Families of rows that turns and mirrors carry onto each other, the same ones carrying the whole set onto itself: the rest of each named row's family, in list order
5 families of 3 rows
j755: [-0.76  1.07 -0.25  2.98  3.79  0.73 -0.65 -2.39 -0.04 -2.23  1.70  1.53]
j858: [ 1.88  1.50 -1.12  2.69 -1.17  1.08 -0.01  0.52  2.15 -0.97 -2.08  1.21]
j464: [ 2.01 -1.35 -1.09 -0.89 -0.35  1.79 -1.26  1.77  1.06  0.22 -3.51 -2.15]
j197: [-0.73 -1.44  0.38  1.11  3.62  1.72 -1.37 -1.59 -2.35 -0.71  3.36  1.08]
j922: [-2.28 -1.02  1.03  0.53  3.56 -0.01 -0.70 -2.97 -0.97 -2.61  3.12 -0.54]
j921: [-1.04  0.86  2.73 -3.72 -1.04 -1.38  0.97 -0.68 -0.39  2.60 -1.58 -0.49]
j59: [ 2.61 -1.03 -0.87  0.66 -2.40  2.37 -0.55  1.89  0.29  0.75 -1.16  0.74]
j897: [-1.71 -0.57  4.71 -1.71  1.79 -1.53 -1.30 -0.02  0.83 -0.14 -1.42 -3.47]
j729: [-0.99  0.26  4.11 -0.65 -2.43 -1.94  0.27  0.05  2.20 -1.02 -1.00 -2.01]
j133: [ 1.08 -0.16 -2.60 -2.68 -0.18  1.72  0.57 -0.56 -1.51  2.20 -1.45  1.00]
j762: [-1.40  2.26  4.44  1.79  0.27 -2.08  0.10 -0.86  2.25 -1.15 -0.50 -0.13]
j681: [-0.60 -1.95 -0.92 -0.31  5.16  1.74 -2.07 -1.36 -1.52 -1.16  0.64 -1.61]
j600: [ 1.91 -1.20 -3.29  0.80 -1.25  2.39 -0.25  0.18  0.69 -1.58 -0.81  0.15]
j339: [-1.36  0.06  6.00 -0.38 -0.74 -1.60 -0.50  0.21  0.44  0.60  0.62 -0.92]
j259: [-1.99 -0.03  0.54 -2.89  3.29  0.04  0.20 -2.82 -2.72  1.42  1.42  0.54]

Same family as j897: j464, j681
Same family as j858: j755, j762
Same family as j922: j729, j600

Families of rows that turns and mirrors carry onto each other, the same ones carrying the whole set onto itself: the rest of each named row's family, in list order
4 families of 8 rows
j189: [-0.80  1.35 -1.54 -1.51  0.46 -0.95  0.03 -3.38 -1.62  2.03  1.67  1.78
 -3.22 -2.27  0.42 -2.75  2.62  2.36  2.05 -0.09  0.89]
j837: [ 0.36  0.37 -0.46  3.47  1.44 -1.80  1.91  2.02 -0.51 -0.05 -1.66  4.30
  1.11 -1.01  2.84  5.01  2.42 -0.10  0.07 -0.04  2.39]
j550: [-3.81  0.16  0.71 -2.30 -1.35 -1.59 -2.06 -1.53 -0.09  1.39 -0.39  1.76
 -2.05  0.10 -0.16 -1.40  1.19  2.75  1.77  0.86  1.15]
j982: [-0.20  1.05 -0.25  2.59  0.85 -1.83  3.23  1.10 -1.87 -0.01  0.20  3.46
  3.16 -1.15  3.01  3.59  2.76 -0.40  1.44 -0.67  3.15]
j154: [ 1.70  0.30 -3.54 -2.33  0.48 -1.17  3.16 -2.31 -1.21  1.62  1.59  2.57
 -1.32 -2.73  1.03 -2.42  2.15  2.02  3.84 -1.16  1.00]
j164: [-0.93  1.80 -1.74  1.14  1.51  0.72 -1.94 -1.38  1.37 -0.01 -0.60  5.44
 -4.47 -0.57  0.23  0.43  1.26  1.95 -1.35 -1.43 -1.17]
j927: [ 0.51 -0.89 -1.58  2.31 -0.63 -2.64  2.89  2.41 -0.38 -0.71 -2.41  1.56
  0.52 -1.19  1.36  4.37  1.29 -1.64  1.56  1.01  3.99]
j966: [ 0.29  1.69 -4.62 -0.95 -1.22  0.64  3.66 -0.34  0.95 -2.69  1.25  4.30
  0.65 -0.54 -0.39 -1.04 -0.68 -1.10  2.63 -4.10  0.69]
j249: [ 0.54 -0.91 -3.06 -1.94 -0.55 -0.58  2.89  2.07  2.59 -1.17 -1.60  6.28
  1.59  0.64  1.11  1.40 -0.94  1.77  2.89 -2.84 -0.25]
j818: [ 0.12 -2.25 -2.49 -3.98 -2.00 -2.55  2.45  0.41  0.69  0.90 -1.34  1.61
 -0.37 -0.90  0.24 -1.01  0.11  2.09  4.84  0.39  1.89]
j588: [ 4.94  0.36 -1.99 -1.07 -1.80  0.07 -0.56  2.53  1.75 -1.47  3.41 -0.03
 -0.66  0.28  0.63  1.23 -1.11 -0.77 -2.76 -0.03 -0.40]
j471: [-1.50  1.84 -2.99  1.10 -0.68  1.01 -1.13 -0.26  2.43 -2.54 -1.14  4.46
 -3.87  0.31 -1.41  0.55 -0.82 -0.59 -1.01 -2.24 -0.31]
j505: [ 3.46  1.65 -0.70 -0.49 -1.27  0.62 -1.74  1.64  1.06 -1.22  4.52  0.52
 -0.26  0.69  1.01  0.81 -0.40 -0.23 -3.59 -0.47 -0.77]
j610: [-3.35  1.55  0.22 -0.28  0.03  0.40 -1.66  0.18  1.92 -0.74 -0.66  6.38
 -0.17  1.66  0.77  0.92  0.20  2.46 -0.13 -2.31 -0.90]
j589: [ 1.06 -0.80 -0.65  2.23  1.06 -2.92  2.44  1.50 -1.25  1.28 -1.88  2.20
  0.20 -2.01  2.72  4.12  2.94  0.34  1.36  1.59  3.41]
j674: [ 5.75 -0.07 -1.85 -2.03 -1.14 -0.68  0.36  1.61  0.38  0.42  4.31 -0.62
 -0.12 -0.75  1.60  0.15  0.20  0.57 -1.37  0.55 -0.02]
j450: [-0.14  0.45 -1.97 -0.37  1.06 -0.77 -1.58 -2.14  0.26  1.82 -0.80  2.77
 -5.76 -1.88  0.03 -0.84  2.06  2.57  0.24  0.66 -0.02]
j308: [-2.58  1.75  0.33  3.26 -0.86 -1.46  1.29  1.11 -1.36 -1.61 -0.26  2.04
  1.99 -0.24  1.18  3.55  1.60 -2.12  0.30 -0.26  3.76]
j132: [ 1.04  0.24 -4.73 -2.44 -1.69 -0.84  4.03 -1.13 -0.16 -0.94  1.08  1.66
 -0.57 -1.81 -0.56 -2.26  0.07 -0.45  4.21 -1.94  1.87]
j598: [ 4.27  0.99 -1.48 -1.82 -2.20 -0.17  0.21  1.36  0.20 -0.99  5.14 -1.02
  0.80 -0.05  0.90 -0.21 -0.49 -0.68 -1.58 -0.21  0.31]
j35: [ 0.93  0.90 -4.87  0.21 -0.57  0.80  2.11  0.93  2.73 -2.87 -1.25  5.27
 -1.92 -0.16 -0.80  0.87 -1.39 -0.87  0.81 -3.38 -0.22]
j354: [ 4.11  0.60 -0.59 -1.37 -1.37 -0.40 -1.86  1.08  0.46  0.27  4.11 -1.16
 -1.55 -0.24  0.95  0.20  0.26  0.43 -2.86  1.23 -0.10]
j985: [-2.77  0.84 -1.41 -2.90 -2.42 -0.68  2.25 -0.18  0.20 -1.32  1.17  3.31
  2.89  0.75  0.08 -1.50 -0.42  0.69  3.86 -2.58  1.46]
j96: [-2.12  1.82  1.23  3.12  0.79 -1.74  0.78  0.16 -2.28  0.43  0.31  2.76
  1.63 -0.87  2.48  3.30  3.24 -0.11  0.21  0.25  3.19]
j90: [-0.46 -1.56 -0.97 -1.39  0.51 -1.46 -1.49  0.77  2.30  1.58 -3.15  4.68
 -3.38 -0.05  0.82  1.35  0.70  3.92  0.81  0.69 -0.56]
j669: [-1.33 -0.08 -0.08  2.88 -0.77 -2.53  0.48  1.48 -0.81 -0.27 -2.31  0.78
 -0.99 -0.95  0.82  4.02  1.81 -1.34  0.23  1.98  4.00]
j454: [ 5.07  0.58 -0.99 -0.66 -0.18  0.06 -1.49  1.85  1.18  0.12  3.68  0.90
 -1.20 -0.10  1.78  1.26  0.24  1.01 -3.47  0.38 -1.14]
j207: [ 4.39  1.18 -0.54 -1.48 -0.57 -0.17 -0.75  0.75 -0.26  0.58  5.42 -0.07
  0.25 -0.46  2.00 -0.19  0.91  1.08 -2.34  0.20 -0.52]
j795: [-2.64 -0.57 -1.98 -1.37 -2.80 -0.65 -0.40  1.67  3.10 -2.34 -2.62  3.36
 -1.36  1.57 -1.49  0.97 -2.05  0.00  1.37 -1.07  0.78]
j632: [ 5.28  0.93 -1.87 -1.22 -1.03  0.33  0.54  2.12  0.93 -1.06  4.72  0.99
  1.22  0.09  1.71  0.82 -0.45 -0.15 -2.15 -1.04 -0.68]
j51: [-1.87  0.59  0.12  1.97 -1.33 -2.57  1.83  0.59 -2.19 -0.24 -0.44  0.00
  1.05 -1.17  1.07  2.59  2.23 -1.70  1.64  1.34  4.68]
j865: [-0.71 -0.26 -0.35 -2.84  0.88 -1.53  1.16 -1.12 -0.55  2.59  0.70  4.63
  0.81 -0.86  2.44 -1.13  2.24  4.58  3.27 -0.81  0.06]

Same family as j450: j189, j154, j164, j966, j471, j132, j35
Same family as j985: j550, j249, j818, j610, j90, j795, j865
Same family as j96: j837, j982, j927, j589, j308, j669, j51

